Here is a table of points, one per row:
[ 0.961  0.548  0.204 -1.231  0.014  2.453  0.222 -1.628 -0.455 -0.012
 -1.063 -0.127  1.830 -0.073  0.287  1.166  0.536  0.314  1.244 -0.676
 -0.260  1.773  0.873 -0.334]
[-1.099 -0.183 -0.959  1.926 -0.641 -1.533 -0.399 -1.930 -0.899 -1.453
 -0.618 -0.247  0.164  0.535  1.057  0.835 -0.344 -0.351  0.460  0.099
  0.469 -1.387  0.565 -1.258]
[ 0.597 -0.106 -1.769  0.916 -1.121  2.181 -0.140  1.097 -2.082  0.583
  0.869  1.726 -1.830 -0.803 -0.972 -0.871 -0.260 -0.319 -0.751 -1.813
  1.026 -0.531  0.646  0.951]
[ 1.388  1.749  0.040 -0.590  0.031  1.747 -0.463  0.434 -1.008  1.146
 -0.333  0.022  0.679 -1.108  0.824  0.572  0.469  0.801  0.830 -1.019
 -1.129  0.767 -0.356 -0.234]
[-0.482  0.091 -0.680  0.149 -0.449  0.381 -0.177  0.659  2.292 -0.246
  0.726  1.601  0.770 -1.225  0.624  1.198 -1.100  1.211  0.449 -0.413
 -1.914 -1.954  0.208 -0.367]
[-1.796  0.315  1.528 -0.114 -0.659 -0.964  0.398  1.334  1.603  0.276
  0.844  0.356 -1.339 -0.833 -0.388  0.412  1.899 -0.327  0.560  0.642
  0.171  1.408  0.010  1.230]
[-1.242  0.699  0.405  0.607 -2.157  0.309  1.112 -0.884  1.122 -0.589
  0.105  0.727 -1.669 -0.273  0.757 -0.555 -0.523 -0.567 -1.192 -0.780
 -1.318  1.407 -0.656  0.983]
[ 0.441 -0.094 -0.835 -1.273 -0.348  4.144  0.320  1.108 -0.006 -0.386
 -2.052  0.554  2.906  0.715  1.033  0.085  0.657  1.353  0.909  1.414
  0.875  0.384  0.100  0.824]
[-0.075  0.802 -0.553 -0.593 -0.666  0.974  0.020  0.556  0.730  0.042
 -0.006 -0.756 -0.232  0.182 -0.222 -0.064  0.769 -1.117 -0.735 -0.339
 -0.749 -2.311  1.050 -0.986]
[ 1.056 -0.108 -1.108 -0.598 -0.450 -0.160  0.002  0.899 -1.406 -0.096
  1.964  0.691 -0.611 -1.095  1.137 -1.075  0.320  0.664 -0.250 -2.530
  1.506  0.506  0.562  0.910]
[ 0.063 -1.019  0.365 -1.509  0.080 -1.198 -0.875 -2.294  0.840  0.395
 -0.873 -0.565 -0.204  0.515  0.501 -0.163  1.304 -0.370  0.217 -1.569
 -2.263 -1.300  1.342 -0.764]
[-0.636  1.008 -0.622 -0.808  2.308 -0.955 -0.991 -0.723 -1.823 -1.037
  1.297 -0.025  0.131  0.145 -0.450 -0.171 -1.024  0.999  1.916 -0.428
  0.130  0.041 -0.749  0.554]
[-1.117 -0.382 -0.130 -1.169  2.405 -0.508  0.697  1.628 -0.917 -1.228
 -0.407  0.675  0.418  0.916  0.381 -0.062 -1.296 -0.127  1.605  0.184
 -0.595  0.271 -1.076  0.257]
[-0.257  0.299  2.162 -2.917  1.047 -2.918 -0.219 -2.163 -0.784  1.306
 -0.298 -0.312  0.866 -1.775 -0.758  0.085  1.582  1.267 -0.396 -0.005
  0.161 -0.966 -1.297  0.027]
[ 0.073 -0.100 -1.255  0.663  0.498 -1.420 -0.596 -0.715 -0.606 -1.414
  0.172  0.603  0.502 -0.615 -0.162  0.406  0.420 -0.195  0.718  0.905
  0.223 -0.655  0.229 -1.426]
[ 0.990 -0.677 -1.945 -0.108 -1.855 -0.374 -1.489  1.316 -1.855  0.459
  1.069  0.739 -1.052  0.088  0.365 -1.272  1.171 -1.371  0.274 -1.644
  1.732 -0.402  1.694  1.305]
[-0.760  0.365 -0.341  0.732  2.056 -3.242  0.983  0.734 -0.552 -0.488
 -0.105 -0.615 -0.971  1.022  0.117 -3.128 -1.062  0.034  0.440 -0.074
 -0.090  1.448 -0.951  1.147]
[-0.180 -0.345  0.301 -1.000 -0.545  1.339 -1.505  0.889  0.790  0.391
 -0.011 -0.352  0.246 -0.705  0.097  0.803 -2.829  0.594  0.965 -1.318
  0.733  1.114 -0.622 -0.163]
[-0.588  1.450  0.031 -0.797  0.148 -1.822  0.113 -0.373 -0.914 -0.951
 -1.326 -0.639  0.759 -0.091  0.489  1.234 -1.975 -0.646  0.121  0.807
  0.111  0.295  0.316 -1.486]
[ 1.005 -0.876 -2.233  1.102  0.802 -3.103 -0.203 -0.428 -1.051 -1.390
 -1.194 -0.972 -0.629 -0.454  0.412  0.796  0.840  0.350 -0.269  0.647
  0.184  0.197  0.501 -1.202]
[-0.311 -0.204  2.455  1.579  0.052  1.018  0.462  1.307  1.732 -1.479
  0.461 -0.221 -0.059 -0.366 -0.850  0.372  0.407  0.074  0.314  0.848
 -0.357  1.262  0.057  1.234]
[ 0.046  0.875  0.047  0.192  2.716  0.834 -0.580  0.416 -0.197 -1.014
  1.535  0.336 -0.245  0.752 -1.589 -0.313 -1.323 -0.285  0.396  0.813
 -0.503 -0.785 -0.425  0.296]
[-0.477  1.024 -0.074 -0.586 -0.597 -0.203  0.250  0.428 -1.454  0.795
 -1.173 -0.340  0.791 -0.269 -1.800  0.281  2.894 -2.272 -0.218 -0.246
 -0.795 -1.908  0.613 -0.802]
[ 0.210 -0.221  0.280  0.498 -1.798  1.773 -0.945 -0.124  0.074  1.108
  0.202  0.040  1.976 -0.195  0.620  1.486 -1.059 -0.023  1.453  0.289
 -0.423  0.977 -1.151  0.754]
[-1.211 -0.772 -0.469  0.199 -1.145  0.830 -0.549 -0.755  1.684 -0.674
 -0.397 -0.030 -0.353 -0.061 -0.835  0.613  0.267  1.480  1.321 -0.340
 -0.778 -1.373 -0.572 -0.456]
[-0.613 -0.067  0.112 -0.504 -1.541 -0.293 -0.955 -0.805  0.316  0.825
  1.348 -1.125 -0.171  0.356  0.430  2.001 -0.638  0.868 -1.528  0.589
 -1.333 -1.505 -0.901 -1.319]
[-0.249  0.781  1.829  0.432  1.343  0.056 -0.039 -1.320  1.890  0.219
  0.119  0.946 -1.422  0.127 -0.613  0.432  0.697 -0.291 -1.343  0.589
  0.223  0.106  0.216  1.743]
[ 0.524 -0.298  0.563 -0.651 -0.177 -0.207 -1.786  0.928 -0.003  0.616
  0.408 -0.894  1.359 -1.341  0.185 -0.123 -2.183  0.653  0.192 -0.152
  2.588  0.710 -0.868  0.745]
[ 0.046 -1.167 -0.450 -1.118  0.971 -0.707 -0.148  0.453  1.152  0.591
 -0.186 -0.190 -0.382 -1.356 -1.013  1.311  1.569 -0.246 -0.720 -0.851
 -1.700 -1.333 -0.224  0.147]
[-0.128 -0.103  0.814  2.669  0.456  1.347  0.967 -0.558  2.337  0.661
  0.390  0.263 -0.443  0.534 -0.206 -1.213 -0.320 -1.491 -0.795  0.382
  0.122  0.489  0.307  0.225]
[ 0.599 -1.343 -0.022 -0.555  0.062  1.385  0.221  0.434 -0.823  0.536
 -0.679 -0.590  1.454 -0.008 -0.221 -0.320 -0.160 -0.420  1.691 -0.765
  0.913  0.440  0.473 -0.134]
[ 1.139 -1.060  0.183  0.202 -0.489  1.948 -0.872  0.274 -1.308  0.339
  0.454 -0.116 -0.373 -1.603  0.916  0.148 -0.166 -0.560  1.430  1.650
  0.148  0.053 -0.530 -0.371]
[-0.748  0.208 -1.876  1.879  0.107 -0.508 -0.448  1.088 -1.313 -1.967
 -0.609 -0.429 -1.101  2.976 -0.432 -1.708 -1.432  1.675 -0.332  0.494
 -0.953  0.474 -1.090  1.107]
[ 1.100 -2.061  0.167 -1.808 -0.521  1.116 -0.316 -1.420 -0.122  0.546
  0.543  0.645  1.784 -0.923 -1.581 -1.763 -0.183 -0.089  0.221  0.460
  1.160  0.781  0.485 -1.707]
[-0.539 -0.403  3.173 -0.280  2.456 -1.994  1.507 -2.124  1.403 -0.187
  1.190 -0.322 -1.385 -0.837  0.469 -1.787  1.835 -0.359 -1.107  0.450
  1.520  0.669  1.657  0.060]
[-1.278  0.538 -0.707 -0.521  1.471 -0.230  0.516  0.609 -0.490  0.291
  2.028 -0.856  1.602  3.047 -0.444  0.512 -0.770 -0.686  0.688 -0.939
 -0.169 -0.579 -0.583 -0.070]
[ 1.413  0.104  1.995 -0.462 -0.358 -0.909  0.415 -2.047  0.198 -0.370
  0.839 -0.019 -0.649 -1.039 -1.574  0.084  0.412 -0.535 -0.867  0.293
 -0.561  0.936 -0.615  2.610]
[-1.176 -0.185 -0.174 -0.378 -1.742  0.055  0.053 -0.202  0.633  0.816
  0.122 -0.035 -0.510 -0.210 -0.176 -0.490  0.431 -0.470 -2.095  1.297
  0.137 -2.233  0.893 -1.898]
[ 0.121 -0.364 -0.117 -1.705  0.133  0.885  0.447  1.581  0.064  0.417
 -0.404 -2.055  1.101 -0.798  2.033 -1.488 -0.503  0.769  0.734 -0.637
  1.309  0.281 -0.089  0.543]
[-0.437  0.746 -0.483 -1.275  0.306  1.370  0.114  0.506 -0.261  1.819
 -0.792 -0.105  1.626  0.358  0.529  0.775 -0.671 -1.542 -0.170 -0.461
 -0.129  1.939 -0.907 -0.189]
[-0.075  0.166 -0.867 -0.897 -1.830 -0.097 -0.064  0.261 -1.678 -0.399
  2.325  1.984  0.481 -0.194 -0.771  1.905  2.583 -1.377 -0.725 -1.835
  0.396  0.926 -0.619  1.509]
[-0.611 -1.081  0.207 -0.947 -0.255 -0.565  0.108 -0.446  0.488  0.646
 -0.410 -0.791 -0.429 -0.191  0.726 -0.421  0.531  0.234  0.714 -0.449
 -0.131 -1.991  0.175 -1.308]
[ 0.098 -0.674 -1.911  1.228  1.694 -2.661  0.889 -0.129 -1.324 -0.676
  0.194 -1.130  0.099 -0.926  0.578  0.050  0.269  0.240 -0.542  2.433
  0.079 -0.846  1.398 -0.061]
[-0.039  0.171  1.137  1.466 -1.639  1.742  1.272 -0.248  1.763  0.351
 -0.475  1.551 -0.501  0.488 -0.557 -1.375  0.282 -0.386 -0.075  1.153
 -0.425  0.979 -0.096  1.270]
[ 0.056  0.698 -1.744  1.632  1.611 -1.998  0.766 -0.860 -1.437  1.106
 -1.823  0.336 -0.453 -0.718  0.156  0.169 -0.918  0.340  0.464  1.841
  1.731 -1.205  1.092 -0.867]
[ 0.153 -0.108 -2.104  0.602  1.179  1.154 -0.040  2.287  0.049 -1.144
  0.335 -0.374  1.305  1.978 -0.999  0.090 -1.303  0.920  0.398 -1.402
 -0.287 -1.200 -0.213 -0.470]
[ 0.005  1.066 -0.760  2.225 -0.959 -1.520 -0.280 -1.245 -0.379 -0.540
  0.571  0.606  0.129  0.845  0.419  0.449 -0.526  0.027 -0.057  0.110
  0.016 -0.206  0.176 -1.100]
[ 1.008  0.160 -1.553  1.771 -0.273 -0.847  0.284 -0.095 -0.966 -0.857
 -0.162  0.642 -1.344  3.105 -0.511  0.628 -0.891  1.152  0.317 -0.227
  0.078  0.543 -2.276  0.085]
[ 1.103  0.933  2.117  0.985 -1.318 -0.610 -0.616  1.805  2.179  0.169
  0.941  0.750 -2.625  0.709 -0.044 -3.003  0.105 -0.380 -0.304 -0.437
 -0.378  0.782  2.791 -1.121]
[ 0.612 -0.039  0.365 -0.652 -1.083 -0.186 -0.402  0.327 -0.146  0.074
 -1.968 -0.439 -0.778 -0.866 -0.625  1.067  0.620 -0.466 -0.038 -0.111
 -0.730 -1.064 -0.696 -0.040]
[-0.810 -0.554 -0.574 -0.636 -0.590 -0.145  0.722  0.296  0.664  0.786
 -0.368 -0.524  0.843 -0.990 -0.346  0.593  1.120  0.004 -1.080  0.358
 -0.985 -0.888  0.435 -0.605]
These points spread out most along one direction. Take the direction at right angles to it along which they spread out most. Then take the direction at right angles to both along which they spread out most. Go by this last direction. How many in every 100 of the points above lie lower along it than each point below? Round to a whole number. More than half of the points above lie lower than the first one.
[ 0.643 -1.373  1.281 -0.033  0.438  0.068  0.314  0.923  1.467  0.015
  0.099  1.384  0.189 -1.192 -0.022  0.315  0.364  0.462  0.319  0.417
 -0.579 -1.228 -0.372 -1.995] 65
[ 0.521  0.195  1.086  0.773 -1.597 -0.703  1.455 -1.246  1.714  1.218
  1.509 -1.091 -1.099 -0.491 -0.236  0.239 -0.763  0.439 -2.149 -0.357
  0.585  0.121 -0.484  0.808] 24
[-0.639 -0.170  0.802 -1.905  0.360 -1.514 -1.103 -0.477  0.269 -0.153
  0.859 -0.662 -0.353  0.174  0.000  0.810  2.968  0.763 -1.730  0.656
  0.628 -0.402 -1.255 -1.622] 94
[-0.003  0.502  1.780  0.449 -0.152  1.702  1.568 -0.379  0.612  0.929
 -0.967 -0.092 -1.527  0.654 -0.270  0.773  1.245  1.342 -1.193 -0.811
 -0.654  0.001  1.388  0.103] 33
[-0.595 -0.942  1.492  1.037  0.307  1.264  1.518 -2.735  0.994  0.134
 -0.065 -0.510 -1.128 -0.569 -0.482 -0.623  0.024 -0.061 -0.958 -0.404
  0.261  0.946  0.935  1.457] 20
[ 1.014  0.434  1.942 -0.701 -0.836  0.891  0.222  0.035  0.542 -1.077
  0.763 -0.205 -2.418  0.245  0.205 -0.416 -0.733 -0.118 -1.595  0.281
  0.106  0.102  0.005  0.411] 16
[ 1.408 -0.008  0.849 -0.230 -0.866  1.759  0.546 -0.112  0.139  0.830
  0.275 -0.691  0.907 -0.147  0.562 -0.583 -1.494 -0.181  0.967 -1.045
  0.575  0.145 -0.805 -0.569] 41
[ 0.584  1.609 -1.453  0.566  1.143 -0.427 -1.134  0.028  0.400 -0.514
 -1.254 -1.817  0.212  0.196  1.063 -1.093 -1.248 -0.630  0.405  1.741
 -0.072  0.154  0.670 -1.561] 49
[-0.141 -0.398  1.679  0.820 -0.837 -0.099  0.250  0.466  0.654 -0.784
 -0.868  0.544 -1.100  0.383  0.915  0.900  0.101 -0.758 -1.058 -0.259
 -0.064  0.211 -0.307  2.423] 16
[ 1.278 -0.610 -1.156 -1.431  0.073  2.272  0.666  0.277  0.817  0.320
 -1.065  0.669  0.865 -0.186  0.932  0.120 -0.079 -0.667  0.664  0.580
  0.188  1.481 -0.247  0.356] 45
[-0.682 -1.000 -0.844  0.532 -1.258  1.346 -1.185  0.990 -2.747  1.699
  0.786  1.823 -0.320 -0.377 -0.671 -0.433  0.785  0.344 -1.517 -1.270
  1.692  1.083  0.459  0.983] 24
[ 0.469  0.220  0.123  1.352  1.436 -2.517  0.143  1.372 -1.641 -1.821
 -0.558  0.067  0.356  2.686  0.492 -1.046 -1.351  1.392  0.366  0.736
 -0.094  0.307 -1.674  1.991] 10
[-0.996  0.047  0.161 -1.209  1.530 -2.154  0.119 -0.173 -0.325  1.227
 -0.626 -0.007  1.266  0.841  0.619  1.039 -1.077 -0.125  1.023  1.085
 -0.107  1.092  0.690 -1.336] 86
[-0.737  1.291 -1.905  2.008  1.521  0.947 -1.147  0.893 -0.638 -0.736
 -2.207 -0.011  2.085  0.330 -0.107  0.806  0.725 -0.957  1.005  1.361
 -1.248  0.650 -0.305 -1.222] 63
